In the data rows, 128 means zero.
Here are some points, each followed by its number:
[128  67  75 172 181 131  80 138  94  90 144  95  98 120 119 123 156  47 147 132 102 173 107 146] 0
[156 110  25 139 140 255 160 138 131 107 159 104 200 198 174 154 112 105 141 103  86 113  74 117] 1
[165 175 101 170 185 112  76 132 165  93 181 161 123 102 122 134 133 105 167  97  80 170 122 139] 2
[ 93 144  80 148 159 157 163  84 143 118 103  64 121 179  81  91 114 109 108 112 127 133 116 113] 3
[119  99 110 148 121 195 165  97 140 103  51 118 153 126 159  72 174 165 114 200 173  62 119  84] 4
[170 135 183 135 164 144 154  86  84 123 141 192 104  62 193  92 139 119 208 108  95 129 157  96] 5
[111 147 123 123 111 104  91  66 206 127 113  94 110 138  76 130 141 146 106  93 115 136 124 161] 6
[136 106 141 170 166 124 102 129 120 101  97 129 110 128 124 158 126  90 160 126 135 141 137 121] 7
[135  74 151 165 110  40 105 133 118 117 123 127 138 106 136  97 102 120 132 109 113 150 177 139] 8
[ 77  60  70 159 119 177 108  88 155  95  95 197 125 151 150 152 127 107 127  77 114 155 133 144] 9
[132 185 158 129 138 108 129 140 143 109 150  40 120 145 111 119 105 170  64 103 163 162 162 116] 10
[ 91  82 120 123 124  97  99 134 136 186  92 183 158  70 116 129 169 172 152 111 131 133  84 135] 11
[160 123 104 140 116  94 155 122 149 163  99  66 181 152  89  92 133 116 130 102 145 120 136 101] 12
[125  95 120 163 164 166  93 218  82  88 104 165 147 113 130 147 146 145  78 130 124 171 123 128] 13
[122 140  82 177 116 107 159 152 186 136 132  94 118 172  93 152 134 130 121 120 121 102 113 106] 14
[139  93 133 148  84 146 140 193 121 101 127 180 124 187 177 175  87 143 100 116 114 117 161 105] 15
[105 105 111 148 103 130 122 154 123  95 171 116  77 173 116 145 109  73  95 101  92 140 124 151] 16
[130 110 161 125  86  15  59 150 123 136 169 163  81 100 139 174 102  97 170 123  91 163 129 183] 17
[157 112  96 187 192 137  83  80 131 119 151 247 116  77 164 158 121  70 255  84  58 166 139 141] 18
[165 154  95 199 201 184 125 133 135 131 133 140 119  82 106 134 155 112 187  85 130  95 154 111] 19
[169 156 131 178 158 138 115 192 174 122 142  29 118 116  99 137 121 157 125 132 111 101 142 110] 20
[123 117 138 174 130 128 165 112 122 176 114 138 113  67 124 111 170 199 158 125 132 105 114 105] 21
[171 132 124 172 160 104 148 149 119  69 124  69 158 135 115  51 157 101 142 193 100 149 123  92] 22
[114 161 121  86  91 145 131 103 155  80 162 141 129 179 142 110 145 125  62 165 127 148 104 111] 23
[110  73 136 144 120  85 103 147 110 190  92 187 159  63 114 121 144 156 166 119 128 124 106 152] 24
[134 102 111 120 134 201  88 162 160 113 108 137 126 149 138 156 116 105 102 118 112 118 137 128] 25
[124 108 137 169 139 131 194 161  91 173  94  62 134 143 135 131 117 228  99  79 155 114 156 107] 26
[151 109 162  64  78  93  65 115 121  91 153 141 139 168 195 151  49  50 122 114  95 181 173 193] 27
[142 139  65 169 178 183 171 141 151 174 123  86 105  87 109 155 184 156 179 148 130  92  67 106] 28
[149 161  90 174 177 124  85 113 153  84 169 174 142 118 113 140 133 116 155 100  82 179 115 148] 29
[ 99 112 172  94 111  68 155 117  89 181 130 154 151 115 110 129 135 127 138  79 160 113 151 139] 30
[155  99  94  95 127 155  88 185  82 106 143  81 146  98 182 115 146 111 123 181  94 185  56 151] 31
[119 155 154 135 140 100 128 142 133 133 167  60 118 138 118 136 108 155  60  82 155 147 169 110] 32
[129  88 140 113 117 125  58 146 125 136 110 182 131 131 126 151 127  80 154 122 135 117 123 161] 33
[115 129 111 163 109 125  59 180 184  68 153  79 116 158  95 131 119 112  59 145 149 144 134 140] 34
[130 111  97 141 130 124 115 155 112 121 143  96 135  87 135 108 129 136  98  93  86 194 115 165] 35
[129 189 124 125 188 181  69 159 106 113 163 136  72  98 106 204 140 119 127 162 151 144 111 149] 36
New points follow, each followed by the number of its nearest point above.
[116 143 135  58  68 151 125 107 152  79 166 117 142 180 149 115 127 114  62 193 135 132 106 112] 23
[144 162 163  85  78 105 180  95 124 127 141  58 151 154  79  60 154  92  98 147 138  80 132 135] 12
[ 94 101 125  88  92 142 113  82 129 100 108 137 125 162 152 146 130 101  83 135 144 152 114 145] 23
[132 165 164 108 124  97 134 121 109 169 149 156 104 136 104 171 139 162 131  87 116 152 135 156] 30
[162  98 101  85 116 144  99 159  95 105 136  73 145  96 172 125 158 120 128 185  87 176  44 149] 31
[143 113 130 148 109 103 201  75 141 161 135  87 176 132 137  84  91 121 165  97 132  81 186  89] 12
[127 125 119 164 136 235 117 123 160  94 107 166 121 137 187 121 115 174 117 202 176  87 146  64] 4
[144 144 142  92 118 165 128 127 167 196  63 139 158 149 177 171 132 190 152 179 216  50 116  70] 4
[111 105 121 137 131 119  45 137 153 164 112 171 100 100 138 198  97 119 159  96 171 122 147 157] 33
[183 152 103 116 152 158 162 115 152 159 129  64 187  82 116  85 113 148 166  92  61 119 118 124] 12
[128  88 106 166 161 159  78 199  92  82  97 171 146 131 135 141 146 126  83 121 104 171 114 122] 13
[137 120 143 152 145 121 180 152 112 145 106  70 117 135 140 138 112 220  86  85 162 107 166  93] 26
[152 202 128  98 109  76 137 111 161 113 243  12  85 167 121 146  47  53 173 110  79 122 143 183] 16
[131 208  88  91 125 178 133  63 179  56 164  90 118 148 115 125 157 123 118 219 109 136  78 122] 23
[131 130  84 167  83 112 168 155 178 135 138  79 134 175 110 137 140 135 119 135 126  95 119 121] 14
[137 141 166 157 150 135 198  89 153 142  76 214 155  64 161 100 152 206 145 131 132 116 153  56] 21
[177 163 170 166 182  66  79 166 121  93 206  70 105  27  99 117 105 104 199  99  35 174 129 172] 2
[138 183 136 143 165 191  91 156 116 123 162 141  87  90 107 188 151 148 122 170 150 131 117 124] 36
[125 140 152 105 127 106 134 145  93 187 144 160  98 118 116 165 130 174 104  65 124 147 134 133] 30
[155 164 131 161 199 133 127 139 126 119 117 118 103 143 139 140 126 124 157 117 161 133 138  94] 7
[138 160 125 112 135 106 150  90 132  96 107 136 137 135 159  87 130 157 133 160 114 178 117 106] 23
[ 86  49  90 169 119 151 111  94 146 115  85 192 116 151 151 166 113 104 129  67 107 168 137 133] 9
[126  90  65 149 182 153  79 124 101  84 141  93 113 120 123 103 141  50 147 118 105 164  97 136] 0
[146 100 121 131 121 116 146 151 146 127  87  89 174 149 136  81 137 126  89 156 165 103 142 100] 12
[148 139  58 185 172 194 162 132 135 160 132  56 106  90 113 153 170 129 166 148 124 114  65 117] 28
[ 93 133 133 159 113 124 148  83 141 126  91 167 109 100 105  89 143 188  98 156 166 101 152  95] 21
[ 94 115 188  87  98  48 147  93  99 176 132 142 129 121 100 109 128 146 114  55 158 116 163 144] 30
[142  74 131 123 124 131  56 148 129 145  87 201 123 133 142 166 142 106 152 131 130 115 132 152] 33
[ 99 109  96 111 112 133  83 114 128 161 136 184 115 110 123 173 113 113 142  97 126 174 104 178] 33
[112  83 117 172 119 193 165 114 146 124  57 165 140 112 158  69 161 189 118 162 142  83 115  81] 4
[ 76  39  89 175 118 153 126  98 140 116  88 207 129 135 149 163 111 105 119  75 116 164 135 132] 9
[111 101 179 103  76  52  82 152 116 147 167 173  96  83 135 164  66 113 121 110 105 159 154 201] 17
[133  97 130 146 123 106  94 171 120  83 132 101 104 184 122 165 103  75 122 111 112 144 145 151] 16
[113 197 100  71 117 179 117  68 164  72 175  82 109 135 120 112 145 113 110 205 106 134  70 132] 23
[127 158 137  62  75 144 109 104 157  86 165 129 119 169 165 109 133 111  97 184 140 138 113 107] 23
[129 109 155 149  99 101 129 176 141 117 121 132  96 203 163 178  64 119 151 165 191  64 165 106] 15
[164 134  21 117 152 253 162 145 140 113 141  83 221 219 161 130 116 108 116 113 108 102  85  87] 1
[118 138 184 141 130 120 188  61 150 149  74 226 132  55 144 111 164 212 148 129 137 127 145  83] 21
[182 158 163 147 204  67  72 166 115 110 194  79 100  23  95 121 114  93 198  98  42 174 133 183] 2
[144 132 130  50  66 183 187 134 130 114 112  51 164 190 131  84 169 164  65 169  97  94  81 139] 23
[120  74  71 113 159 161 121 165  86 142 143  76 160 161  93 134 142  40 135 113 129 125  79 127] 0
[ 91 140  92 101  57  98  97 121 149 116 169 118  85 192 124 154  87  68  96 120  97 134 106 185] 16
[143 191 112 127 182 171  90 134 131 117 167 127  92 115 116 195 145 118 135 158 149 137 110 157] 36
[143 137 172 121 140 181 197  90 139 197  95 161 122  37 130 119 161 199 188 146 124  66 111  81] 21
[150 132 127 180 199 123 121 146 118 113 124 128 102 146 135 149 111 120 158  94 143 140 147  97] 7
[159 128 184 143 171 127 164  94  79 113 147 193 105  62 175  92 118 135 206 102  96 132 177  97] 5
[ 96 123 120 121  79 112 150 138 101  95 144 164  97 106 139  79 141 136 103 145  58 162  78 152] 35
[127 114 164 126 100  27  56 148 112 133 184 144  56 104 127 185  89  87 180 126  79 174 113 206] 17
[117  80 101 161 150 141  83 197  89  85  97 172 164 131 123 144 144 140 102 126 113 159 121 134] 13
